Each named move below is a turn or a mirror, shown by a few rows before and after it. Which moves, in which order, take the first row of each later pair to the second? The first pair is answered.
L (before => after):
[  6  -1 -23 -25  22  17   2 -19   1  -5  -8  24] => [ -1   9 -17 -19  15  18   3 -18  13 -22  -8  29]
[-14   1  -9 -10  25 -23 -21   5 -29   2 -18   9] => [-21  10   4   1  13 -24 -23   4 -10 -21 -20  18]
[ -1 -11  12  -8   2 -10 -28   6  15 -22 -13   0] => [  6 -21   0 -19  14  -9 -26   8  -4   7 -13 -10]
[ 22  11  34  11 -42  -7  -5   2  14   9  10 -24] => [ 28  -1  23   2 -32  -8  -1   1  -4  32  10 -30]
E (before => after):
[  7  17   1   1   0  33  25 -24  17   4 -29 -15] => [  5  12 -11   1   7  36  23 -25  10  14 -28 -17]
[-23  -2   2   7   1  -3  13  -3  -6 -13  16   3] => [-20  -4  -3   9   1  -1  13   0  -9 -11  15   5]
[-19   2   5  10 -15  -6  -1  -1  14 -28   5   1] => [-20 -20 -26   2   4  -3  -4  -7 -12  -7   5  -5]
[-13 -16 -29  30   5  23 -16   3 -26 -29  16   5] => [-13  -3  -5  36 -10  20 -12   3  -3 -46  15   9]
H (before => after):
[-5  6  1  4  1  8  0 -3 -1 -9  0  3] => [-2  4  8  0 -3  0  0  1 -6 -1  1  1]
[ -1   6   6  10 -16  14 -10  -6  21 -18   0   7] => [  5   4  17   6 -29   0  -8   5   8  -9   2   3]
[-12 -18 -11   1 -10 -23  -4   7 -16   4   0  -6] => [-20 -16 -23   4   7  -9  -6  -3  -3  -6  -6  -3]
[ 8 29 35  4 -6  3 11 -7 34  1 12 12] => [ 7 29 37  3 -6  4 11 -6 33  0 12 12]
B (before => after):
[-22 -17  -6  15  -3  -5  -7  -1   1 -38  11  15] => [-17 -15 -20   9  17  10  -4  -8  12 -30   4  17]
[ 21  31  18  -6  15  12  21 -12  36  13  -9  -4] => [ 15  27  43   4 -25 -22  12  11  15  -2   2  -3]
[  7   0  10  -3  -3 -12   6   7 -12   5   5   2] => [  2  -5  -3   0   3 -12   2   3 -18   3   7   3]
[  4 -23  -6 -10 -19 -26   5  19 -59  22   9 -15] => [  5 -26 -36 -17  15   1   4   1 -51  30   4 -16]
Pairs:
Between the rows of a pair lie 2 to 3 moves.
[-11 -24  -3  -2  -8 -19  -1   5 -39  13   8  -3] => [  2 -15  13  -6 -16 -24   5  12 -34  19   9  -8]	E then L
[ 30   4 -20 -27  52  32  12 -20   1  52 -10 -11] => [ 13  40  63  10 -24  -5   9   2  48 -22  -1   9]	H then L then H
[  4  -2  43  18 -56 -43  15  20  16  -1   2  25] => [ 23  -8  36   4 -45 -42  23  25  -8  38   1  13]	L then E
[-22 -27  -9  13 -35 -38 -21  14 -25  -9  11  12] => [-15   4  23  16 -39 -25 -10  10  19 -32   1  18]	B then E then H
[ 15   8   3 -31  31  13  30 -13  24  32  10 -25] => [  3 -10 -25 -29  43  16  19 -20  11  28   9 -20]	L then E
[-16  23 -23   7  20  14  11 -28  49 -47 -10  13] => [  7  44  12  -1  11   7  26 -20  59 -32 -13   6]	L then E
[-17   4 -56 -20  53  59  24 -36   3  12 -23   7] => [-13  48  52  10 -33  12  26  -6  49 -47 -17  18]	E then B
[ 35  34  52 -16  -8  -1  29  19  -2  35   1 -12] => [ 12  23 -16 -14  52  47  20 -16  22  22 -12   1]	H then E
[ 36  -9  -3 -22  14  -3  16   9 -35  59  -5 -19] => [-37 -25 -29  29 -11 -15 -23  -2 -11 -43   5  21]	L then B then B
[ 12  12   0 -16  29  19   4 -17  10   4  -7   0] => [  0   4 -13  -9  30  17  -2 -18   9 -13  -6   4]	H then B then H
[-26  12   3  23   3 -16 -16  -8   3 -45  10   8] => [ 18   6  -2 -14  31  -4   2  -2 -29  34   7 -21]	L then B then H
[-12  19  -6   6   8  16  -4 -18  36 -24  -3  15] => [-17   0 -29   4  22  21  -9 -22  19 -17  -2  12]	E then L
[-34  -4  18  23 -37 -30 -11  -6  12 -53  14  21] => [ 11 -27  -2 -18  -9 -33   6   4 -57  48  13 -17]	E then B then H
[-27  -7 -31   9  13  -3  -7 -10  13 -30  -9   8] => [  0 -17 -33 -15  21 -12   2   0 -24  25  -8 -11]	L then H then B
[-20  -9  -7  27  11   5  -5   1  20 -43  -6  22] => [-14 -34  -9  20  -8 -24  -7  19 -34 -11   6   6]	B then H then B
[ 26  36  55   4 -44 -11  -1  -5  30 -12  -3  -3] => [ -5  20  36  23 -55 -22 -18  -6  18 -44   3   8]	E then L then H
[ 14   7  43  -1 -17 -21  12   5   3   2  -5 -14] => [ 20 -10  22 -10  -4 -18  14   6 -19  27  -6 -21]	L then E
[  2  -8   9  19 -25 -12 -12  15 -17  -1   7  -3] => [ 12  -1  21  12 -23 -12  -4  18  -8   6   2  -6]	H then B then H
[ 12   6 -10 -26  35  25  17 -13  -1  44 -14 -10] => [ 13 -10  -1 -23   8  -3  14   4 -34  56  -5 -14]	L then B then L
[-14  -4 -12  15  13  -2  14   9 -41  21  20  -4] => [  3   8  12   8   4  -7  24  14 -31  31  19  -8]	E then L
[  9  25  25   4  -2  13   5  -8  48 -25  -9  12] => [ 16 -13 -35 -20  35  21   1 -15  -6  30  -9  -6]	B then E then B
[ 20   8  40 -20 -21 -13  12   2  14  38   4 -20] => [ -9  18  24   3 -12   8   2 -16  61 -20  -1   3]	E then L then H
[  5 -15 -18 -14 -13  -6  -4  -3 -21  24   5  -7] => [ 13  -2   5 -16 -20 -11   4   3 -10  27   3  -8]	E then L
[24 42  7  7 21 11 18 -1 23 -9 -5  9] => [ 10  37  -7  15  23  16  11  -1  23 -25  -8  14]	E then L
[  1  17  22  11 -24  -8   0  -2  11 -25  10  10] => [ 23  18   4 -13  16  18  13 -14  13  14  -1  -3]	L then H then B
